(in the rows, 128 means zero)
Z: several groups of rows, each row roughly a mix of its group's hidden directions; one row fits no group:
Z (148 x 10):
[[ 87 144 111 122 176 117 118 109 117 109]
 [163 131 141  71 120 105 120 112 135 120]
 [148 126 165 105  80 135 135 106 105 125]
 [183 120 100 101 116 126 115 141 151 120]
 [142 164 145 111 172 117 158 117 113 109]
 [100 160 117 116  87 130  97 111 152 140]
 [153 141 164 119  93 154 161 112 141 124]
 [ 85 124 155 168 106 142 142 121 142 107]
 [155 128  99 115 123 164 149 148 166 110]
 [103 123 139 153 156 120  92 128  83 139]
 [113 136 125 169 167 130 131 151 111 166]
 [128 158  79 151 161 139 116 107 122 124]
 [161 126 142 118 155  95 140 160 129 164]
 [138  66 115 129 128 127 166 118 125 122]
 [135  93 151 118  97 166 149 148 122 106]
 [146 164 176 137 144 134 156 106 137 139]
 [126 129 187 136 131 128 161 111 104 143]
 [132 108 131 132 176  86 149 133 111 149]
 [134  92 128 113  71 127 155 127 140 127]
 [ 77 117 111 129 104 144 133 158 141 100]
 [116 130 132 154 155 121 161 136 131  74]
 [129 169 139 105  74 135 146 123 130 121]
 [106 165 161 128 155 118 149 115  99 150]
 [ 83 108  93 129 145 102 111 151 115 121]
 [ 92 156 147 145 162 119 144 106 106 150]
 [ 92 111 146 115 120 101 154 106  90 138]
 [ 96 142 114 111  99 125  98 159 138 162]
 [111 128 110 124 177  95 143 165 131 134]
 [122 110  95 145 114 123  68 129 137 118]
 [104 161 133 120 145 147 122 108 162 169]
 [ 88 118 156 141 168 120 138 139 109 156]
 [101 125 136 144 147 132 132 136 133 193]
 [ 74 159 112 138 135 115 110 105 111 137]
 [148 163 136 146 125 114 156 100 103 164]
 [149 163 151 106 132 160 117 171 134 132]
 [ 86 108 137 123 131 132 107 141 134 181]
 [124 157 101 144 139 140 146 183 142 132]
 [105 118 141 137 179 119 107 135  99 156]
 [167 151  99 119 145 123 153 140 168 134]
 [109 124 132 118 108  97 154  78 104 139]
 [116 125 138  87 162 102 159 121 121 158]
 [135 123 152 113 109 114 133  75  91 120]
 [131 108 158 122 141 107 124 109 118 185]
 [154 135 104 144 125 159 133 159 174 128]
 [107 163 148 111 104 118 145  84 107 128]
 [116 140 120 123 140 137  81 103 117  82]
 [144  83  99 103 132 120 134 162 106 115]
 [103 136  88 120 180 125 107 134 140 122]
 [112 109 177 127 158 107 121 119 107 155]
 [ 92  98 126 143  92 161 113 129 120 104]
 [182 143 142 116 116 107 115  91 134 133]
 [105 107 146 153 157 133 103 164 106 152]
 [138 123  93 141 129 131  82  84 117 137]
 [139  93  79 111 115 126 105 151 136 148]
 [123 137 106 142 183 120 110 115 104 156]
 [121 115 158 130  85 131 170 119 155 116]
 [129  90 122 127 138 124 100 169 132 169]
 [132 135 148 114 161 103 153 165 135 164]
 [107 143 142 118  83 127 139 125 119  78]
 [115 104 172 138 119 121 147  93  94 135]
 [141 148  93 170 115 158 142 124 110 104]
 [106 115 106 145  95 147 103  83 121 121]
 [151 116 164 136 122 116 177  98 119 137]
 [134 111 161 127 159 105  98 125 101 162]
 [149 141 132  88 169 128 122 158 156 138]
 [126 130 166 128 142 112 158  86  95 124]
 [111  91 133 136 164 107 151 108  98 108]
 [108 131 146 149 130 136 148  82  98 161]
 [124 185 156 122 116 132 138  94 137 138]
 [140 111 158 148  96 128 177 132 127 105]
 [132 155 120 166  95 127 142  87 118 108]
 [ 90 122 129 135 159 118 103 103  85 127]
 [109 131 121 124 152  77 121 107  95 150]
 [167 143  91 107 132 146 148 131 165 121]
 [139 115 186 142 115 144 159 139 112 119]
 [125  91 122 160 134 145 120 127  96 171]
 [138 134 122  99  83 129 158 113 153  97]
 [ 92  93 132 156 106 136 165 108 131 136]
 [105  94 125 147 139 143 105 138 131 180]
 [109  88 163 132 161 136 137  93 127 133]
 [146 150 181 127 121 136 163 108 125 145]
 [142 125 111 179 151 159 157 123 115 116]
 [ 93 129 116 129 138 145 188 132 144 120]
 [100 150 163 156 108 138 158 114 141 102]
 [126 134 174 155 114 123 156  86 126 135]
 [124 114 165  76 133  95 119 121 138 125]
 [160 151  95 124 131 153 119 126 171 106]
 [129 154  82 114 142 132 121 161 159 109]
 [102 134 125 119 183 111 128 117  98 152]
 [165  96  92 124 122 102 142 147 116 104]
 [116 154  82 122 143 130 125 154 158  98]
 [122 102 135 169 153 155 144  93 111 138]
 [ 85 135 152 123 119 133 144  87  99 145]
 [133 105 133 117  94 126  97  82 104 114]
 [139 124 162 120 129 112 142  70 106 125]
 [100 132 162 147 155 107 142 106  95 150]
 [116 123 139 165 142 111 162 115 126  80]
 [156 157 157 111 135 148 168 152 147 128]
 [139 160 177 120 144 112 163 136 126 146]
 [126  99 114 172 110 130 145  91 124 155]
 [119 157 112 149 151 143 137 153 179 135]
 [124 143 145 114 184 108 106 122 105 144]
 [142 145 111 150  88 146 163 135 159 113]
 [166 124 146 111 149 105 159 130 114  89]
 [122 185 126 133 133 128 150 117 169 120]
 [130 136 114 132 162 129 162 159 147  85]
 [103 104 161 149 106 126 172 130 132 149]
 [174 112 149 122 154  94 136 135 123 158]
 [100  91 135 151 135  98 109 109  93 137]
 [116 122  74 122 128 149 118 156 155 106]
 [119 121 149 129 133 103 157  75  99 129]
 [152 144  95 115 101 131  95 112 121  90]
 [160 147 152 102  93 155 156 110 129 125]
 [119  82 143 147 123 113 109  98  94 143]
 [139  66 133 126 139 114 144 132  94 126]
 [121  92 136 137 148  91 107 120  86 142]
 [143 103  93 111 113 133 145 159 164 105]
 [116 112 107 141 120 149  67 143 119 114]
 [160 110  94 101 112 133 140 159 153 150]
 [170 115 147 114 141 129 179 144 143 130]
 [110  94 144  97 131 125  93 164 107 124]
 [127 120 114  78 111 117 130  87 131  98]
 [131 107 127 157 130 154  68 132 117 123]
 [145 106 124 126 110 137 113  95 117  73]
 [126 176 132 119 148 116 157 150 165 124]
 [126 104 138 112  71 139 137 146 144 101]
 [134 133  91 130  95 156 144 136 163  98]
 [121 133 148 124 142 115 103  80 101 161]
 [120 125 161 130 108 119 126  77 102 156]
 [ 83 116 145 145 162 141 138 165 126 141]
 [139 136 160  94 105  94 156 101 118 128]
 [136 154 115 121 110 139 131 174 135  83]
 [163 119 107 120 131 134 133 168 173 113]
 [118 128 111 123  91 139 102  78 104 127]
 [105 169 146 133 134 140 120  90  94 145]
 [102  87 137 132 104 103  98 128  95 122]
 [163 121  98 128  84 141 134 119 138  94]
 [175 165 147 125 118 124 153 112 147 148]
 [111  93 150 128 120  74 149 129 115 133]
 [125 124 157 131 151 119 183  94 127 134]
 [150 118  79 110 108 141 106 105 142 104]
 [125 121 162 106 166 103 137 138 160 156]
 [116 106 125 137 135 104 182 101 119 102]
 [149 128 109 132 144 123 137 194 127 137]
 [167 119 110 134 136 129 144 162 109  85]
 [119 115 148 120 107 128 123  70  96 116]
 [143 107 123 115  95 147 149 165 168 127]
 [160 101 119 132  86 121 152 157 124 103]]
one row of each group, then the others: which group is each in?
[100 176  86 128 134 142 116 110 142 129] | (128)
[102  96 118 140 114 162 106 100 119  95] | (120)
[ 97 150 102 164 142 142 163 153 125 136] | (33)
[156 142 164 142 104 140 166 125 155 145] | (124)

[120  79 105 111 102 115 120 112  94 118] | (128)
[123 160  74 135 135 137 122 101 121 100] | (33)
[152 162 117 112 149 133 143 168 136  93] | (124)
[117 127  67 112 127 142 111 149 145 108] | (128)
[110 150 152 137 116 165 109 138 163 160] | (124)
[140 130 100 121 108 138 115 152 135  70] | (120)
[165 161 110 138 117 150 110 142 160 101] | (33)
[100 139 121 139  77 120 117  87 134 139] | (124)
[126 112 148  94  83 112 166 123 134 120] | (33)
[166 104 105 113 154 132 127 163 145 153] | (124)
[145 105  72 110 114 142 131 154 143 139] | (33)
[106 126 171 146 124 123 115  86  98 138] | (124)
